128 stands for zero in the data rows.
A hidden rule labels the rows of this table. It goes by one to three of the table's principal directions, not those with the most spread.
c(143, 129, 131, 145, 118, 105, 146, 117, 152, 109, 166, 134, 156, 134, 82, 91, 117, 132, 157, 114, 144, 209, 67,
  145, 163, 122, 118, 146, 146, 122, 90, 169, 143, 128, 83, 162, 121, 138, 135, 146, 110, 97, 113, 126, 127, 131,
  170, 138) A
c(174, 114, 121, 157, 90, 106, 158, 107, 185, 151, 161, 132, 191, 103, 140, 115, 136, 135, 132, 155, 103, 194, 100,
  124, 149, 110, 110, 134, 115, 146, 120, 182, 140, 98, 53, 178, 140, 116, 127, 120, 86, 67, 124, 88, 83, 154,
  150, 79) B
c(131, 152, 149, 121, 150, 165, 70, 93, 147, 148, 91, 135, 102, 122, 144, 131, 138, 141, 140, 109, 141, 132, 173,
  92, 170, 148, 90, 88, 97, 120, 121, 112, 167, 108, 175, 116, 168, 165, 122, 163, 149, 129, 140, 141, 142, 169,
  69, 95) C
c(146, 147, 144, 123, 127, 122, 84, 114, 147, 112, 137, 171, 141, 123, 114, 86, 100, 122, 138, 107, 185, 170, 173,
  122, 131, 128, 122, 102, 94, 112, 59, 136, 150, 94, 126, 126, 157, 176, 157, 171, 140, 101, 85, 152, 121, 165,
  92, 117) C
c(139, 161, 150, 119, 119, 146, 93, 104, 143, 157, 116, 171, 125, 112, 132, 106, 127, 125, 162, 131, 141, 152, 150,
  96, 193, 142, 91, 97, 114, 157, 69, 159, 150, 99, 120, 138, 165, 121, 134, 146, 148, 119, 133, 135, 123, 183,
  129, 67) B
c(135, 121, 132, 153, 162, 111, 126, 142, 128, 83, 132, 86, 102, 135, 119, 129, 110, 137, 88, 122, 122, 93, 196,
  169, 36, 118, 175, 123, 78, 60, 162, 51, 126, 111, 163, 118, 100, 173, 130, 144, 114, 89, 114, 165, 88, 74,
  65, 199) C
c(126, 129, 130, 123, 130, 117, 117, 128, 129, 114, 128, 142, 140, 143, 103, 104, 119, 131, 140, 108, 159, 156, 116,
  125, 143, 122, 124, 136, 132, 121, 97, 141, 135, 128, 129, 131, 136, 144, 136, 152, 138, 133, 109, 131, 146, 150,
  134, 132) B
c(120, 122, 117, 149, 122, 99, 129, 133, 136, 74, 123, 139, 165, 151, 74, 108, 120, 133, 128, 75, 198, 164, 119,
  140, 118, 118, 138, 133, 125, 86, 92, 148, 129, 133, 149, 113, 117, 184, 152, 183, 150, 158, 87, 150, 188, 158,
  121, 153) D
c(151, 125, 115, 117, 104, 115, 131, 122, 147, 145, 140, 135, 157, 103, 127, 135, 136, 127, 127, 129, 133, 147, 102,
  141, 130, 119, 103, 145, 146, 146, 119, 150, 111, 136, 103, 129, 140, 116, 147, 121, 108, 131, 119, 101, 116, 138,
  139, 116) C
c(157, 119, 140, 165, 133, 136, 155, 128, 148, 159, 150, 96, 138, 107, 170, 143, 116, 128, 110, 161, 63, 115, 177,
  130, 79, 114, 156, 118, 67, 121, 161, 88, 157, 75, 115, 148, 130, 117, 107, 100, 84, 42, 155, 114, 38, 99,
  116, 135) C
c(112, 128, 105, 76, 122, 112, 115, 141, 92, 114, 144, 156, 112, 139, 106, 124, 117, 115, 135, 105, 165, 132, 92,
  150, 130, 122, 125, 164, 178, 136, 108, 132, 98, 184, 132, 93, 130, 123, 144, 132, 156, 163, 93, 137, 162, 100,
  146, 170) C
c(137, 123, 125, 150, 113, 120, 151, 127, 148, 119, 156, 107, 159, 113, 137, 122, 124, 129, 132, 125, 118, 167, 126,
  134, 121, 122, 136, 147, 109, 117, 129, 152, 145, 101, 115, 155, 118, 135, 120, 140, 103, 80, 122, 109, 115, 134,
  134, 115) C
c(139, 138, 151, 128, 153, 156, 90, 95, 148, 150, 120, 103, 79, 113, 149, 137, 149, 148, 135, 143, 69, 109, 156,
  119, 149, 143, 101, 100, 111, 117, 162, 95, 133, 123, 142, 140, 143, 118, 113, 128, 121, 104, 161, 146, 94, 109,
  89, 114) B
c(96, 122, 129, 113, 144, 134, 126, 127, 105, 91, 133, 151, 124, 143, 89, 103, 113, 116, 153, 98, 167, 175, 101,
  134, 167, 143, 132, 126, 156, 123, 82, 148, 149, 153, 127, 120, 132, 160, 136, 144, 149, 128, 103, 155, 181, 134,
  151, 150) B
c(101, 114, 115, 90, 143, 119, 125, 152, 84, 83, 131, 169, 127, 154, 90, 108, 98, 103, 127, 102, 192, 152, 116,
  148, 118, 121, 159, 143, 151, 126, 78, 125, 136, 158, 123, 98, 129, 170, 145, 134, 158, 135, 82, 153, 170, 111,
  145, 182) A
c(141, 160, 152, 122, 127, 117, 103, 107, 136, 148, 146, 161, 127, 129, 121, 80, 108, 133, 165, 140, 136, 165, 117,
  105, 199, 155, 94, 101, 138, 149, 82, 147, 132, 121, 102, 158, 157, 101, 132, 135, 142, 122, 111, 147, 103, 160,
  138, 94) D
c(187, 103, 94, 124, 129, 92, 127, 106, 150, 150, 154, 103, 143, 104, 135, 149, 135, 138, 98, 140, 95, 131, 125,
  164, 76, 102, 116, 156, 115, 109, 178, 92, 109, 152, 105, 118, 145, 131, 140, 118, 90, 86, 113, 101, 62, 87,
  93, 176) C
c(105, 145, 138, 142, 123, 136, 159, 122, 130, 163, 119, 113, 128, 114, 141, 126, 141, 135, 154, 158, 100, 128, 77,
  105, 213, 171, 91, 109, 179, 171, 142, 163, 127, 142, 116, 163, 126, 67, 107, 90, 117, 154, 160, 106, 137, 162,
  175, 74) D
c(117, 117, 147, 136, 166, 143, 110, 135, 113, 93, 127, 86, 86, 160, 137, 133, 132, 145, 109, 133, 85, 94, 164,
  130, 80, 117, 173, 124, 83, 84, 178, 63, 142, 110, 148, 135, 109, 152, 95, 134, 144, 110, 151, 171, 108, 61,
  94, 173) B
c(110, 118, 112, 105, 136, 121, 125, 142, 101, 116, 134, 113, 111, 137, 131, 139, 131, 129, 118, 122, 120, 107, 122,
  140, 110, 116, 145, 158, 137, 119, 153, 111, 121, 151, 144, 113, 121, 125, 114, 128, 146, 135, 126, 130, 142, 91,
  132, 163) C
c(139, 104, 91, 130, 131, 111, 144, 139, 113, 111, 152, 94, 140, 128, 135, 151, 114, 121, 96, 108, 132, 122, 135,
  165, 38, 103, 165, 173, 112, 89, 176, 89, 129, 144, 143, 91, 116, 159, 134, 130, 102, 97, 110, 108, 113, 83,
  103, 203) D
c(148, 150, 136, 140, 109, 159, 124, 106, 143, 177, 116, 161, 131, 96, 170, 139, 126, 114, 140, 154, 110, 126, 181,
  98, 151, 137, 115, 89, 91, 161, 105, 143, 158, 89, 112, 120, 159, 115, 128, 115, 123, 84, 153, 118, 93, 170,
  121, 68) D
c(136, 116, 113, 123, 125, 143, 152, 123, 113, 135, 135, 127, 131, 105, 131, 149, 128, 106, 138, 125, 111, 145, 128,
  142, 121, 127, 131, 152, 124, 141, 122, 141, 138, 134, 120, 119, 126, 126, 134, 117, 105, 86, 135, 106, 122, 125,
  144, 132) B
c(95, 113, 142, 134, 153, 156, 158, 145, 103, 117, 156, 95, 76, 128, 138, 144, 123, 115, 127, 147, 67, 100, 124,
  155, 99, 133, 170, 127, 142, 120, 163, 94, 133, 137, 128, 130, 90, 110, 106, 84, 105, 89, 162, 149, 111, 42,
  155, 177) B
c(101, 111, 120, 106, 134, 136, 128, 149, 104, 112, 145, 97, 99, 137, 148, 156, 138, 127, 110, 118, 105, 88, 127,
  142, 82, 115, 157, 159, 136, 111, 175, 104, 109, 146, 166, 113, 100, 125, 110, 124, 139, 147, 132, 134, 150, 60,
  122, 168) B
c(102, 131, 122, 137, 120, 131, 140, 139, 124, 121, 89, 115, 137, 128, 145, 141, 147, 137, 117, 135, 134, 101, 139,
  108, 147, 144, 124, 121, 133, 136, 147, 146, 121, 127, 148, 134, 119, 121, 113, 129, 145, 165, 137, 119, 166, 169,
  121, 82) C
c(143, 108, 130, 159, 127, 93, 166, 139, 154, 125, 178, 70, 146, 131, 137, 124, 128, 145, 104, 155, 85, 125, 87,
  151, 86, 122, 144, 145, 139, 109, 192, 115, 102, 126, 107, 175, 91, 101, 113, 100, 82, 121, 127, 111, 84, 71,
  136, 157) C
c(100, 121, 125, 127, 144, 159, 128, 135, 105, 103, 77, 116, 108, 153, 119, 162, 155, 136, 116, 119, 128, 98, 120,
  122, 126, 128, 144, 122, 129, 124, 158, 103, 140, 144, 140, 99, 117, 152, 110, 121, 157, 172, 168, 149, 172, 114,
  130, 143) B
c(73, 144, 151, 120, 155, 150, 111, 147, 93, 140, 111, 121, 77, 146, 146, 136, 127, 130, 132, 126, 112, 59, 162,
  102, 144, 140, 147, 102, 124, 126, 138, 94, 142, 123, 198, 112, 127, 110, 95, 127, 178, 165, 154, 163, 157, 105,
  133, 140) C
c(160, 137, 152, 155, 100, 136, 117, 109, 185, 142, 138, 126, 154, 116, 162, 117, 140, 144, 135, 139, 100, 159, 165,
  96, 143, 120, 111, 113, 75, 127, 121, 160, 137, 65, 116, 179, 134, 126, 115, 157, 116, 87, 132, 119, 96, 164,
  99, 49) C
c(89, 148, 134, 61, 145, 183, 47, 117, 93, 138, 72, 175, 71, 124, 149, 148, 143, 119, 135, 108, 161, 87, 176,
  96, 164, 142, 107, 97, 133, 150, 100, 112, 144, 145, 176, 66, 175, 154, 131, 143, 195, 177, 139, 158, 189, 147,
  93, 106) C
c(161, 143, 146, 162, 97, 122, 140, 114, 175, 148, 134, 149, 159, 120, 130, 120, 138, 132, 140, 143, 125, 151, 133,
  105, 154, 125, 111, 102, 101, 144, 99, 172, 129, 83, 106, 165, 123, 118, 131, 141, 125, 127, 135, 126, 113, 161,
  135, 68) B
c(162, 127, 127, 147, 110, 111, 152, 120, 159, 157, 162, 106, 157, 124, 144, 120, 124, 140, 135, 143, 94, 163, 98,
  123, 135, 116, 114, 154, 120, 135, 150, 143, 131, 111, 101, 168, 128, 98, 112, 123, 90, 86, 131, 89, 77, 130,
  141, 112) B
c(134, 124, 114, 105, 122, 127, 109, 116, 139, 148, 116, 112, 115, 108, 161, 154, 159, 136, 114, 135, 111, 99, 142,
  117, 137, 135, 97, 137, 134, 134, 166, 140, 99, 144, 162, 132, 131, 116, 121, 137, 135, 156, 123, 107, 146, 133,
  88, 93) B
c(106, 144, 151, 68, 171, 185, 31, 103, 101, 142, 75, 141, 52, 126, 169, 144, 149, 132, 128, 124, 126, 72, 200,
  85, 156, 158, 100, 85, 107, 133, 137, 86, 138, 131, 194, 98, 172, 151, 118, 145, 184, 169, 140, 163, 159, 133,
  49, 99) B
c(96, 117, 136, 91, 165, 154, 105, 144, 81, 115, 133, 124, 71, 141, 129, 134, 109, 115, 124, 117, 115, 90, 145,
  147, 90, 127, 156, 133, 142, 114, 139, 66, 124, 156, 155, 90, 129, 132, 129, 109, 134, 121, 130, 156, 124, 68,
  120, 195) B
c(143, 111, 116, 118, 125, 127, 149, 136, 107, 148, 167, 114, 105, 125, 160, 161, 126, 115, 111, 154, 70, 89, 132,
  147, 70, 114, 158, 145, 123, 132, 177, 91, 101, 145, 118, 114, 110, 93, 118, 88, 116, 109, 137, 132, 81, 43,
  132, 174) C
c(125, 119, 104, 96, 121, 108, 109, 138, 108, 124, 115, 155, 138, 127, 110, 134, 129, 116, 118, 103, 174, 107, 133,
  136, 109, 115, 123, 147, 144, 129, 103, 138, 98, 156, 154, 90, 138, 137, 159, 147, 153, 177, 94, 122, 169, 145,
  122, 143) B
c(114, 142, 148, 139, 142, 138, 101, 125, 129, 90, 117, 133, 123, 151, 115, 102, 124, 134, 135, 111, 164, 147, 151,
  109, 139, 133, 144, 108, 96, 104, 104, 135, 164, 94, 142, 139, 125, 176, 119, 167, 161, 135, 125, 160, 162, 142,
  109, 119) B
c(69, 124, 122, 92, 144, 155, 124, 152, 84, 148, 89, 109, 88, 128, 151, 164, 149, 124, 122, 126, 118, 53, 118,
  113, 145, 146, 120, 137, 177, 153, 163, 118, 107, 167, 191, 101, 122, 93, 112, 102, 149, 202, 154, 111, 187, 126,
  141, 123) C
c(122, 119, 119, 129, 141, 109, 118, 125, 146, 145, 79, 103, 139, 124, 116, 134, 160, 155, 106, 139, 137, 94, 93,
  122, 154, 133, 90, 121, 167, 135, 163, 130, 109, 154, 137, 135, 141, 118, 131, 116, 121, 196, 144, 94, 154, 167,
  124, 110) A
c(100, 157, 147, 118, 127, 184, 99, 131, 98, 138, 102, 180, 90, 122, 167, 133, 112, 95, 138, 135, 149, 88, 216,
  91, 126, 145, 153, 75, 91, 148, 84, 129, 158, 89, 153, 90, 140, 141, 131, 127, 166, 124, 144, 159, 148, 153,
  108, 88) D
c(143, 107, 92, 171, 130, 99, 172, 128, 135, 87, 101, 93, 172, 136, 88, 133, 139, 141, 105, 125, 147, 156, 95,
  159, 103, 116, 144, 153, 125, 99, 160, 131, 144, 142, 90, 127, 109, 167, 132, 130, 101, 113, 135, 104, 135, 149,
  134, 157) B
c(125, 144, 146, 165, 123, 140, 116, 128, 140, 116, 113, 127, 113, 152, 132, 118, 134, 138, 130, 126, 121, 103, 174,
  105, 109, 114, 153, 107, 81, 100, 130, 129, 138, 85, 147, 131, 109, 136, 116, 160, 149, 130, 153, 150, 135, 141,
  110, 106) B
c(155, 110, 117, 121, 133, 124, 131, 131, 116, 108, 164, 147, 143, 138, 115, 125, 100, 107, 115, 120, 146, 163, 128,
  156, 63, 98, 170, 144, 100, 114, 113, 99, 155, 120, 87, 103, 134, 174, 143, 121, 116, 77, 110, 139, 93, 76,
  130, 198) C
c(122, 125, 125, 82, 146, 144, 98, 130, 95, 125, 106, 154, 102, 135, 131, 125, 121, 114, 122, 137, 151, 112, 130,
  126, 127, 142, 123, 123, 151, 148, 121, 111, 115, 158, 118, 106, 144, 134, 143, 107, 138, 153, 115, 131, 136, 127,
  112, 134) A
c(74, 131, 132, 109, 147, 142, 145, 148, 84, 115, 100, 149, 125, 136, 95, 126, 113, 111, 144, 110, 175, 131, 86,
  131, 175, 160, 126, 113, 187, 155, 90, 129, 143, 165, 139, 100, 134, 132, 137, 102, 146, 176, 127, 142, 184, 146,
  177, 149) D
c(83, 135, 153, 88, 146, 161, 79, 157, 80, 117, 79, 171, 107, 156, 147, 128, 122, 112, 118, 121, 174, 65, 187,
  82, 120, 137, 153, 92, 107, 147, 90, 109, 132, 105, 177, 99, 144, 147, 127, 134, 199, 207, 122, 166, 182, 148,
  108, 107) A
c(122, 125, 137, 99, 130, 154, 105, 122, 128, 139, 119, 132, 115, 130, 156, 134, 147, 128, 127, 146, 119, 126, 113,
  103, 152, 135, 114, 125, 139, 156, 142, 144, 132, 125, 115, 144, 136, 125, 113, 113, 136, 150, 142, 115, 143, 125,
  123, 91) A
c(140, 121, 123, 117, 130, 126, 129, 121, 125, 128, 130, 122, 130, 143, 130, 124, 136, 134, 129, 145, 117, 145, 85,
  122, 144, 133, 117, 140, 147, 142, 152, 134, 120, 147, 92, 146, 128, 117, 119, 111, 123, 139, 132, 117, 121, 119,
  135, 123) C
c(153, 149, 153, 123, 95, 147, 110, 97, 161, 148, 146, 181, 148, 134, 143, 98, 130, 127, 167, 144, 132, 198, 101,
  82, 205, 142, 93, 99, 126, 170, 80, 189, 142, 101, 66, 167, 151, 116, 125, 133, 140, 120, 125, 135, 121, 166,
  143, 46) C
c(154, 112, 104, 165, 117, 96, 181, 131, 139, 140, 143, 111, 165, 107, 115, 138, 126, 125, 117, 143, 101, 137, 124,
  158, 100, 102, 146, 150, 111, 123, 136, 131, 140, 119, 97, 133, 122, 118, 128, 114, 93, 69, 139, 99, 84, 124,
  160, 153) B
c(125, 129, 122, 134, 128, 124, 129, 135, 114, 115, 89, 158, 142, 152, 97, 120, 129, 123, 122, 129, 172, 117, 114,
  121, 127, 125, 136, 112, 138, 138, 105, 135, 126, 136, 105, 108, 129, 142, 147, 122, 147, 178, 133, 134, 157, 161,
  145, 128) B
c(129, 108, 101, 134, 126, 94, 147, 141, 126, 102, 109, 123, 176, 144, 87, 134, 129, 135, 109, 93, 182, 144, 93,
  144, 109, 115, 130, 152, 142, 110, 127, 129, 122, 153, 140, 107, 127, 163, 145, 146, 133, 172, 99, 116, 168, 149,
  132, 164) D
c(123, 121, 108, 132, 142, 118, 146, 133, 115, 114, 132, 91, 96, 116, 128, 140, 126, 130, 107, 143, 102, 95, 126,
  172, 88, 138, 139, 139, 158, 106, 181, 89, 96, 171, 123, 111, 104, 114, 135, 98, 94, 112, 131, 127, 104, 89,
  112, 172) D
c(116, 128, 139, 133, 129, 114, 121, 127, 149, 137, 130, 105, 148, 127, 132, 115, 132, 150, 133, 114, 130, 137, 111,
  111, 162, 140, 100, 128, 142, 122, 135, 140, 122, 125, 160, 156, 137, 116, 119, 145, 126, 153, 115, 115, 144, 159,
  121, 103) D
c(108, 123, 116, 148, 139, 110, 139, 133, 129, 98, 104, 108, 138, 159, 109, 120, 135, 144, 117, 113, 158, 132, 112,
  119, 140, 132, 135, 131, 133, 101, 151, 136, 138, 140, 153, 134, 112, 158, 112, 153, 147, 160, 119, 128, 177, 149,
  115, 134) C
Here are more rows. What is the label of each one?
c(157, 136, 139, 164, 111, 131, 140, 103, 164, 146, 122, 116, 173, 130, 130, 117, 148, 146, 152, 136, 113, 180, 94,
  92, 181, 131, 100, 128, 105, 143, 128, 177, 159, 89, 95, 178, 137, 120, 110, 143, 116, 118, 155, 98, 121, 182,
  148, 64): B
c(161, 105, 114, 153, 127, 116, 147, 128, 148, 104, 145, 116, 144, 145, 98, 134, 120, 130, 114, 101, 126, 157, 130,
  162, 59, 81, 158, 161, 94, 84, 136, 104, 135, 122, 118, 114, 110, 169, 138, 151, 98, 75, 121, 124, 101, 96,
  117, 187): A
c(106, 156, 166, 129, 152, 174, 107, 115, 115, 139, 113, 135, 83, 124, 150, 120, 128, 123, 152, 154, 107, 117, 153,
  97, 180, 167, 123, 75, 118, 150, 117, 122, 165, 102, 128, 143, 137, 121, 107, 109, 145, 121, 167, 159, 125, 131,
  130, 92): B
c(160, 129, 109, 141, 124, 132, 137, 109, 135, 125, 123, 132, 129, 117, 130, 136, 131, 120, 123, 140, 125, 150, 146,
  138, 114, 122, 133, 133, 101, 123, 135, 134, 147, 122, 97, 123, 127, 153, 131, 131, 112, 78, 135, 116, 106, 134,
  109, 125): B
c(167, 116, 130, 161, 125, 113, 146, 117, 166, 130, 165, 66, 127, 131, 151, 135, 145, 153, 111, 155, 58, 132, 117,
  140, 89, 109, 137, 153, 98, 99, 204, 112, 119, 107, 107, 177, 98, 113, 98, 125, 88, 83, 150, 110, 68, 75,
  108, 136): B
c(112, 147, 155, 170, 136, 130, 128, 127, 143, 117, 109, 112, 110, 163, 113, 114, 141, 151, 140, 126, 117, 110, 133,
  101, 157, 134, 133, 101, 111, 106, 137, 132, 134, 104, 158, 155, 103, 122, 102, 155, 156, 162, 156, 158, 152, 139,
  130, 107): B
c(131, 142, 136, 119, 118, 119, 118, 126, 136, 164, 149, 129, 131, 122, 140, 125, 119, 136, 146, 113, 114, 129, 128,
  115, 151, 124, 106, 138, 127, 133, 118, 123, 123, 124, 161, 130, 148, 96, 120, 143, 136, 126, 119, 124, 111, 132,
  134, 125): D
c(115, 128, 125, 138, 153, 143, 132, 129, 109, 123, 80, 135, 124, 140, 113, 135, 133, 122, 119, 135, 154, 113, 135,
  117, 136, 132, 142, 107, 118, 134, 124, 120, 171, 122, 128, 110, 135, 162, 122, 119, 143, 142, 156, 126, 153, 150,
  135, 135): B
c(137, 137, 130, 129, 121, 131, 132, 119, 126, 139, 142, 130, 129, 115, 126, 124, 126, 124, 148, 130, 112, 146, 120,
  131, 145, 130, 119, 137, 127, 138, 115, 139, 135, 123, 113, 134, 134, 110, 128, 127, 121, 103, 137, 123, 110, 131,
  149, 122): B
c(101, 115, 106, 107, 138, 123, 125, 143, 97, 95, 101, 140, 151, 134, 109, 132, 118, 113, 121, 81, 201, 139, 139,
  128, 122, 136, 133, 146, 134, 118, 100, 140, 137, 146, 178, 95, 134, 179, 146, 160, 152, 161, 84, 121, 200, 169,
  111, 142): B
c(134, 140, 132, 127, 101, 132, 123, 119, 141, 155, 110, 159, 169, 118, 153, 129, 136, 126, 138, 130, 152, 143, 137,
  82, 177, 146, 98, 106, 117, 164, 98, 173, 133, 104, 133, 140, 154, 120, 129, 139, 151, 161, 116, 115, 151, 197,
  125, 51): D
c(144, 109, 93, 125, 109, 116, 165, 138, 116, 158, 135, 127, 161, 86, 164, 155, 118, 105, 105, 151, 112, 112, 154,
  144, 85, 120, 138, 149, 121, 150, 141, 131, 120, 131, 111, 110, 139, 106, 140, 92, 91, 81, 118, 79, 89, 141,
  131, 124): C
c(148, 142, 128, 113, 115, 115, 106, 114, 143, 168, 129, 143, 135, 115, 161, 118, 127, 135, 129, 146, 124, 122, 147,
  100, 157, 139, 93, 117, 125, 148, 128, 138, 110, 125, 132, 143, 157, 98, 127, 131, 134, 134, 107, 112, 104, 163,
  100, 80): D
c(151, 105, 80, 115, 133, 122, 166, 126, 96, 142, 121, 121, 122, 99, 139, 163, 128, 104, 104, 162, 103, 108, 126,
  167, 86, 126, 139, 155, 145, 147, 166, 109, 115, 174, 86, 95, 127, 114, 142, 74, 88, 84, 135, 91, 88, 105,
  133, 163): B
c(151, 115, 124, 160, 111, 108, 170, 138, 135, 120, 156, 109, 133, 125, 128, 137, 131, 127, 118, 153, 74, 111, 137,
  153, 79, 108, 160, 142, 108, 117, 151, 123, 96, 118, 97, 147, 90, 95, 125, 112, 105, 95, 138, 135, 81, 86,
  145, 141): B
c(128, 106, 99, 94, 127, 118, 142, 126, 107, 116, 133, 124, 146, 120, 119, 137, 139, 117, 127, 129, 145, 160, 63,
  143, 147, 144, 108, 164, 180, 153, 141, 158, 110, 178, 99, 132, 126, 127, 138, 107, 117, 152, 106, 97, 159, 126,
  146, 131): B
c(136, 120, 114, 99, 135, 142, 123, 119, 116, 142, 126, 124, 136, 103, 152, 142, 126, 114, 127, 127, 133, 149, 133,
  126, 134, 138, 113, 148, 125, 147, 131, 133, 149, 131, 132, 124, 151, 142, 128, 122, 112, 100, 119, 94, 124, 142,
  113, 118): B
c(148, 106, 105, 166, 118, 78, 192, 142, 143, 108, 181, 98, 156, 133, 84, 114, 114, 130, 118, 137, 111, 161, 61,
  187, 84, 97, 158, 169, 155, 104, 148, 129, 117, 149, 69, 145, 90, 117, 134, 105, 75, 84, 125, 109, 89, 75,
  182, 200): B
c(138, 146, 142, 116, 124, 132, 87, 110, 152, 133, 137, 150, 123, 140, 115, 110, 118, 138, 146, 90, 164, 158, 121,
  118, 147, 131, 96, 119, 135, 114, 102, 126, 122, 133, 154, 116, 147, 147, 146, 165, 136, 149, 102, 142, 140, 144,
  99, 128): D
c(172, 139, 144, 133, 119, 122, 103, 110, 155, 144, 157, 132, 126, 124, 147, 121, 124, 140, 131, 137, 90, 139, 169,
  122, 112, 108, 127, 124, 70, 114, 126, 105, 132, 90, 116, 145, 145, 124, 119, 149, 131, 76, 127, 148, 60, 103,
  99, 124): C
c(160, 116, 132, 138, 137, 129, 152, 118, 129, 116, 177, 100, 117, 128, 124, 124, 119, 124, 135, 150, 75, 164, 98,
  160, 100, 125, 146, 150, 121, 120, 156, 109, 129, 130, 71, 156, 105, 118, 121, 101, 84, 61, 140, 132, 63, 61,
  142, 167): B
c(106, 137, 144, 114, 155, 144, 75, 129, 118, 131, 107, 119, 78, 139, 137, 144, 130, 143, 115, 99, 123, 61, 186,
  122, 99, 126, 131, 103, 108, 91, 147, 60, 118, 133, 209, 83, 142, 141, 127, 153, 163, 163, 132, 172, 138, 103,
  74, 165): D
